In the rows, zero is written as 128.
Each path below is one point turned by a fixed rotation once a step. After each direction that follows a path, write how fast that rotation turns it, in degrees each step (0 if it stays still).
Each turn is a multiple of 5 degrees from 10 to 175, or 0.
Each row of a path follows its step; steps can be skipped.
Rotation 1:
step 0: [130 126 121 124 121 141 121 141 119 122 123 130 123 125 132 121 143 134
 122 122 135 130 137 118 129 129 117 127 124 130 134 125 131 130 135 132
 127 130 125 131 133]
step 1: [132 123 127 121 130 127 131 129 125 127 130 125 125 129 120 125 129 127
 131 115 136 133 133 127 131 113 121 125 114 124 128 131 125 139 122 124
 119 128 115 135 137]
step 2: [133 134 135 123 122 134 115 119 131 125 125 135 120 127 132 127 131 116
 125 124 131 123 136 127 134 128 125 133 121 140 132 135 126 139 133 135
 125 131 116 128 133]
step 3: [142 125 137 126 129 133 130 123 118 115 129 133 130 127 122 113 138 127
 126 128 133 132 129 126 136 126 134 122 131 126 128 138 127 143 127 125
 126 125 130 128 132]
step 4: [136 133 129 133 135 123 129 138 129 123 131 137 121 134 131 121 135 124
 131 126 141 117 129 118 137 132 124 125 125 130 127 134 137 132 130 124
 133 138 116 133 127]
step 5: [138 131 134 130 126 120 129 134 130 130 129 134 132 129 123 126 144 128
 122 124 138 128 133 127 123 129 119 130 133 123 132 129 135 133 130 135
 119 122 124 128 147]
step 6: [138 130 121 132 137 135 131 128 128 127 127 127 129 125 128 125 134 127
 122 128 129 125 129 138 141 128 119 126 120 135 127 117 139 141 127 132
 124 125 117 140 133]
step 7: [136 123 126 130 134 138 124 134 124 134 127 142 126 127 135 122 138 126
 126 127 124 128 145 125 130 121 124 130 123 128 127 132 123 136 120 137
 132 133 130 128 141]
step 8: [135 126 127 110 130 135 128 135 128 121 121 136 124 133 114 115 132 131
 123 123 129 124 132 130 132 122 123 130 118 121 131 129 136 134 133 133
 128 130 124 130 124]
step 9: [135 129 129 121 136 128 119 128 130 112 137 136 125 129 132 133 133 126
 128 119 140 132 137 121 125 123 126 129 116 134 124 129 129 132 135 124
 128 128 128 134 139]
step 10: [132 128 133 130 116 127 119 126 125 118 131 129 126 122 128 115 139 126
 124 124 132 133 128 125 130 118 128 120 125 129 130 123 136 137 130 134
 123 135 112 122 132]
[131 132 130 129 132 128 125 128 129 129 129 125 129 129 128 132 126 128
 127 131 126 128 130 126 130 128 123 129 126 129 129 129 129 128 128 125
 129 130 127 130 123]
155
[129 127 126 125 126 130 131 131 130 129 127 126 128 127 130 130 125 130
 129 128 127 128 133 127 133 127 129 129 126 127 130 127 125 128 128 132
 126 126 129 129 128]
55
[130 129 130 133 129 126 132 129 129 129 127 128 130 129 127 127 128 127
 129 132 131 125 127 130 132 132 129 128 132 130 130 132 129 127 126 129
 126 127 128 129 130]
40
[129 130 130 128 127 124 129 129 130 123 132 128 129 128 130 129 130 130
 127 130 131 128 128 125 130 128 132 127 128 125 127 126 130 128 131 130
 129 129 129 125 127]
65
Rotation 2:
step 0: [119 128 134 127 121 133 132 123 132 137 135 133 133 136 130 130 132 126
 136 128 142 127 128 121 122 125 124 119 125 133 136 136 128 138 120 137
 128 126 130 121 127]
step 1: [119 124 121 132 124 133 128 127 124 124 129 127 119 145 128 125 135 124
 131 129 128 124 136 119 123 119 125 127 128 127 136 141 135 129 123 134
 134 121 133 121 127]
step 2: [123 123 134 134 125 124 136 134 126 127 139 122 122 137 130 120 139 138
 120 138 125 126 130 120 121 126 117 129 126 133 130 135 134 128 123 127
 135 134 127 126 121]
step 3: [126 119 133 131 130 131 135 137 127 136 134 132 128 137 115 121 129 130
 125 136 132 123 123 115 129 128 117 122 118 129 129 129 121 123 126 138
 128 132 124 130 131]
step 4: [130 122 118 124 133 136 134 131 117 132 125 128 135 139 125 122 131 128
 135 138 127 126 117 121 130 121 117 128 123 123 124 137 118 135 123 128
 126 130 133 124 125]
step 5: [127 127 125 125 134 131 128 122 118 123 146 130 134 135 138 119 135 128
 132 131 125 126 116 119 123 127 124 132 117 129 123 132 131 128 127 129
 117 130 133 124 127]
step 7: [125 116 123 140 128 128 136 123 129 126 120 135 136 137 123 120 135 132
 133 121 131 128 120 128 119 123 129 121 125 139 128 132 130 132 131 129
 124 134 133 128 117]
step 8: [128 119 127 132 125 129 125 129 127 138 141 127 141 138 126 122 134 136
 137 119 133 127 137 128 121 122 123 120 127 133 130 129 131 133 125 131
 122 128 141 129 123]
step 9: [118 133 127 129 133 130 129 124 128 135 139 127 127 138 124 125 134 129
 122 118 128 125 131 122 127 114 121 126 127 138 133 132 121 138 130 134
 133 123 139 124 128]
step 10: [126 132 132 134 122 130 130 125 130 136 129 129 120 134 124 116 136 134
 130 123 123 123 123 121 120 121 124 138 126 132 132 144 124 120 127 134
 135 131 135 122 121]
step 11: [132 117 134 132 129 134 133 137 120 130 131 123 129 128 123 125 134 134
 129 120 123 116 122 117 118 126 113 133 129 128 138 129 131 122 123 133
 129 130 131 129 128]
[125 133 125 128 128 130 126 128 128 129 132 128 126 129 130 129 127 125
 130 128 128 130 128 126 127 125 130 132 127 128 127 128 127 129 126 125
 127 122 128 126 126]
85
[128 125 127 124 127 128 129 127 125 125 131 128 128 126 128 125 126 127
 128 128 128 130 131 127 129 128 131 130 128 130 129 131 128 131 127 127
 130 129 133 130 132]
95
[129 128 126 129 129 125 127 130 123 127 131 127 124 129 132 129 128 132
 127 126 127 127 128 130 129 126 126 125 130 125 129 126 131 128 126 127
 124 128 130 128 128]
110
Rotation 3:
step 0: [134 135 121 135 114 119 133 130 124 129 124 134 126 130 128 134 135 125
 125 134 127 136 131 121 118 126 131 124 125 122 126 132 122 114 125 142
 135 133 129 130 133]
step 1: [125 139 132 138 126 123 128 132 126 127 130 127 126 123 137 132 139 125
 127 128 121 124 124 124 125 125 118 130 126 122 126 121 138 137 142 134
 130 130 137 141 132]
step 2: [124 125 122 139 128 135 134 133 131 135 116 130 119 132 130 129 142 139
 129 137 130 132 124 127 128 127 116 126 139 119 133 134 129 122 133 127
 133 123 126 126 129]
step 3: [122 136 136 119 122 130 137 131 127 137 137 123 125 122 135 137 130 128
 128 131 133 128 134 122 126 121 124 125 129 123 137 118 125 117 137 125
 130 117 132 128 131]
step 4: [129 120 124 130 117 138 125 127 128 133 120 122 125 112 134 137 134 129
 135 134 125 133 122 125 125 130 126 138 135 133 121 116 126 122 125 131
 123 126 128 129 133]
step 5: [128 124 139 129 125 132 127 133 133 133 130 133 128 126 128 132 125 121
 129 133 135 130 125 122 129 138 120 125 128 118 122 122 119 123 129 128
 144 136 140 126 140]
step 7: [127 129 121 132 129 136 122 134 137 130 121 131 132 125 123 135 133 114
 122 129 141 130 120 118 142 128 125 126 125 124 132 125 135 123 133 127
 130 118 133 135 127]
step 8: [138 124 127 121 124 127 120 138 127 134 116 126 122 124 128 127 126 136
 131 118 125 124 133 122 131 135 119 125 121 120 138 122 125 117 134 133
 131 123 125 132 126]
step 9: [122 118 135 127 132 133 116 135 132 128 130 118 130 123 128 134 127 132
 121 126 120 136 120 121 128 120 138 128 123 118 124 128 132 116 132 133
 126 123 133 131 137]
step 10: [138 126 134 126 118 124 128 132 131 142 118 119 133 135 133 132 127 131
 131 124 131 138 115 129 129 124 124 130 121 124 119 129 128 125 124 127
 140 128 131 133 119]
step 11: [126 139 138 125 123 123 117 128 139 128 132 130 130 132 123 135 136 129
 131 130 129 139 121 125 123 134 127 120 125 124 131 128 128 121 130 132
 127 133 115 140 135]
[128 130 125 129 127 132 126 130 128 125 128 129 127 129 126 129 132 129
 130 127 123 131 128 129 127 130 127 129 127 127 127 129 129 126 124 126
 125 126 125 125 130]
160
[127 128 129 129 129 127 129 130 126 132 126 125 127 130 127 126 130 131
 125 127 125 127 127 126 128 127 130 130 128 128 129 128 128 125 131 121
 125 128 129 129 128]
55
[124 127 129 129 131 128 125 128 130 127 127 127 126 123 129 129 128 130
 126 131 127 127 126 128 127 129 131 128 131 128 127 127 132 129 127 129
 124 130 124 131 127]
145
[129 130 127 127 130 128 125 125 125 128 132 126 131 128 126 123 127 128
 125 130 128 124 129 130 127 130 127 129 131 131 129 132 127 130 126 128
 125 129 129 125 125]
0
Rotation 4:
step 0: [130 137 117 128 127 118 128 131 114 136 139 138 116 121 113 127 132 137
 130 125 121 132 126 128 123 133 124 127 139 132 123 121 133 120 129 125
 132 131 137 134 136]
step 1: [136 126 135 116 141 126 128 135 137 130 123 136 124 116 126 125 125 135
 133 127 119 130 134 123 126 145 132 121 136 127 138 129 135 138 136 128
 124 123 117 131 119]
step 2: [125 131 133 141 130 116 138 127 132 121 133 133 122 111 120 124 130 122
 129 136 128 133 128 129 117 128 133 138 132 114 135 127 128 117 126 118
 130 133 135 125 121]
step 3: [128 130 143 127 132 120 124 133 132 122 125 126 130 137 133 138 135 127
 143 121 124 122 145 132 123 127 132 122 121 117 134 128 122 135 140 127
 120 128 137 135 124]
step 5: [124 125 132 128 121 118 115 131 127 126 129 128 127 129 145 132 123 142
 125 132 130 121 129 122 137 132 132 124 126 116 128 131 116 132 132 143
 121 118 129 120 139]
step 6: [127 123 128 138 124 144 132 135 132 120 134 130 121 136 139 120 123 134
 135 132 137 130 113 135 129 129 119 141 135 122 120 125 138 128 123 133
 120 129 128 131 129]
step 7: [120 131 114 125 127 126 137 131 127 118 132 120 123 133 135 131 115 140
 118 116 135 128 137 131 128 129 125 114 123 120 131 121 133 139 121 132
 138 124 130 126 135]
step 8: [128 132 119 123 138 135 117 120 122 109 139 130 123 134 124 124 122 124
 132 135 136 133 126 128 128 132 132 130 133 140 121 121 141 131 137 120
 128 138 124 128 131]
step 9: [127 135 128 123 138 126 135 119 121 126 128 131 132 117 139 122 114 135
 119 122 128 121 140 132 123 118 127 123 130 135 129 123 122 121 133 119
 127 117 114 128 123]
step 10: [133 135 132 134 139 127 121 125 144 130 132 120 115 129 129 136 134 116
 112 129 129 122 126 127 125 126 136 138 126 132 119 118 134 121 135 121
 121 133 125 131 122]
step 11: [140 133 124 137 125 135 127 118 125 135 110 120 132 125 134 139 132 137
 130 118 127 142 136 132 118 120 132 125 133 127 123 126 120 123 134 124
 131 121 132 131 124]
[123 128 128 127 131 128 133 129 131 130 128 129 126 129 128 129 129 128
 131 127 129 129 130 131 128 127 125 128 130 133 128 129 125 130 126 130
 125 127 124 130 127]
130
[130 126 128 129 128 133 126 129 127 128 127 130 131 130 129 127 127 131
 131 130 125 129 128 132 128 130 128 128 128 129 126 128 126 130 130 124
 127 128 128 135 128]
140
Rotation 5:
step 0: [138 126 125 133 130 135 139 131 141 126 131 130 125 136 119 130 130 131
 127 132 130 128 117 116 109 114 127 125 126 127 128 130 131 135 127 126
 126 135 121 127 131]
step 2: [137 125 127 124 123 132 127 131 138 129 137 122 118 135 132 117 139 118
 130 128 118 129 132 121 123 137 132 141 118 134 121 130 128 131 128 129
 136 130 135 124 134]
step 3: [118 126 124 122 118 129 132 136 130 126 134 129 130 138 129 118 126 125
 133 123 135 127 134 121 126 129 120 127 130 138 127 126 141 114 134 126
 128 131 129 144 136]
step 4: [125 135 123 132 130 129 136 142 129 115 126 135 120 126 133 124 126 129
 124 126 116 130 128 128 123 137 132 135 141 127 130 135 123 124 131 142
 126 125 133 137 137]
step 5: [134 125 136 111 144 126 130 130 128 122 134 137 129 122 125 127 130 126
 125 121 126 125 138 119 122 119 131 118 126 129 126 137 127 128 126 132
 128 126 133 140 132]
step 6: [125 122 122 118 139 123 140 133 134 135 115 133 128 116 138 126 132 130
 123 124 131 126 129 127 118 135 124 130 133 138 133 121 122 137 136 121
 123 129 129 131 128]
step 7: [124 128 118 123 134 127 130 126 143 128 126 124 125 131 130 124 131 145
 134 127 121 130 131 125 118 120 137 121 131 132 113 128 125 128 123 132
 126 140 131 123 120]
step 8: [124 134 122 129 133 126 139 132 128 131 123 128 109 137 118 130 133 124
 135 133 134 116 125 123 119 119 117 128 129 128 124 125 130 136 120 122
 123 132 124 134 129]
step 9: [127 137 127 132 132 124 126 127 134 138 129 132 120 138 124 127 131 128
 127 139 119 127 138 131 114 132 134 134 126 128 123 117 130 126 131 129
 137 113 136 134 123]
step 10: [137 126 134 119 129 134 132 126 145 126 136 126 124 136 129 120 129 121
 126 133 127 122 123 124 124 127 130 145 124 129 130 129 132 116 128 122
 131 136 121 139 128]
step 11: [119 133 129 121 123 134 145 144 127 134 122 128 134 133 134 121 129 129
 139 126 120 136 134 129 129 126 127 131 125 125 134 126 131 117 130 129
 128 121 124 140 132]
[130 128 127 130 127 126 130 128 127 127 130 126 132 132 126 125 126 125
 128 127 126 132 129 127 129 126 124 133 125 128 130 126 126 128 129 130
 130 128 129 129 128]
40
[129 127 123 130 131 130 126 126 126 130 129 130 128 129 125 128 132 129
 130 128 127 128 126 131 127 123 127 129 130 129 127 128 124 130 131 124
 128 129 129 129 125]
45
Rotation 6:
step 0: [135 125 135 111 120 130 126 129 123 131 137 126 122 131 117 130 129 128
 131 123 126 117 119 134 126 121 122 127 126 123 126 134 130 140 136 122
 114 135 121 119 126]
step 1: [127 128 126 133 129 129 133 138 119 116 133 125 137 136 127 123 142 120
 129 126 123 130 119 121 125 122 126 123 128 133 115 116 130 121 128 132
 110 128 137 124 128]
step 2: [121 129 128 128 122 124 125 121 127 131 130 119 121 133 130 119 129 132
 122 119 125 127 125 137 116 124 129 128 128 122 120 136 112 134 134 137
 118 143 126 125 115]
step 3: [131 125 129 118 130 133 128 135 125 133 131 130 126 126 120 131 147 122
 130 129 136 127 123 135 138 123 128 125 134 134 118 120 122 130 120 116
 113 141 129 132 126]
step 4: [123 128 124 129 130 130 119 125 131 118 135 119 114 121 142 122 128 121
 131 127 127 126 122 132 129 121 125 124 120 129 118 121 129 120 133 140
 116 129 131 117 120]
step 5: [127 123 126 117 117 123 122 130 126 127 132 133 137 128 122 132 131 123
 121 128 130 119 136 145 122 121 117 137 129 124 126 128 121 131 130 130
 110 133 131 136 123]
step 6: [138 133 131 123 124 137 122 140 115 126 130 124 116 129 123 127 127 127
 137 127 118 122 116 126 132 120 130 126 122 130 114 124 127 122 130 130
 118 138 134 128 136]
step 8: [123 117 127 129 129 136 124 138 124 141 131 126 120 126 122 128 127 125
 125 124 125 124 129 137 126 121 135 137 132 133 109 125 118 133 128 133
 121 139 122 140 125]
step 9: [126 135 129 124 128 130 124 130 130 119 126 123 119 124 135 130 135 112
 137 133 131 129 126 130 140 118 119 130 121 134 124 129 114 130 117 128
 123 140 137 118 132]
step 10: [129 121 125 122 130 126 124 137 129 124 135 122 117 122 132 121 127 121
 112 137 124 124 135 140 126 118 129 135 131 130 131 128 128 119 133 137
 114 124 119 133 125]
step 11: [122 124 129 125 124 140 119 141 124 125 129 131 128 126 116 135 122 118
 135 121 121 118 124 135 121 122 115 137 123 131 123 132 126 137 122 128
 122 132 133 123 136]
[127 125 130 130 132 127 129 128 132 131 127 126 126 129 131 126 131 127
 127 126 130 132 127 129 130 130 129 129 127 130 127 126 124 129 126 126
 131 132 127 129 125]
65
[125 130 128 131 126 129 131 132 130 126 128 126 130 128 130 129 126 129
 133 130 129 126 123 129 130 128 130 127 127 130 130 125 125 127 130 126
 127 127 129 128 129]
135
[130 128 129 129 130 131 132 131 127 127 127 131 126 126 127 133 128 129
 125 126 127 126 127 130 130 128 128 127 130 131 127 128 131 132 130 127
 128 129 129 131 125]
140
[128 127 127 126 129 130 127 130 123 128 121 131 130 129 130 127 127 128
 129 127 130 129 128 126 128 127 129 131 128 128 131 128 129 126 130 127
 130 129 125 126 124]
0
[130 132 130 130 128 127 130 127 127 126 126 129 127 125 130 126 126 129
 124 129 133 128 129 127 124 131 129 129 127 130 128 126 125 130 129 131
 125 126 129 125 128]
135
[128 126 131 128 132 132 127 128 127 127 131 128 131 127 125 128 127 129
 128 127 132 126 127 126 128 129 133 132 127 127 129 127 130 127 125 128
 125 132 128 129 130]
140
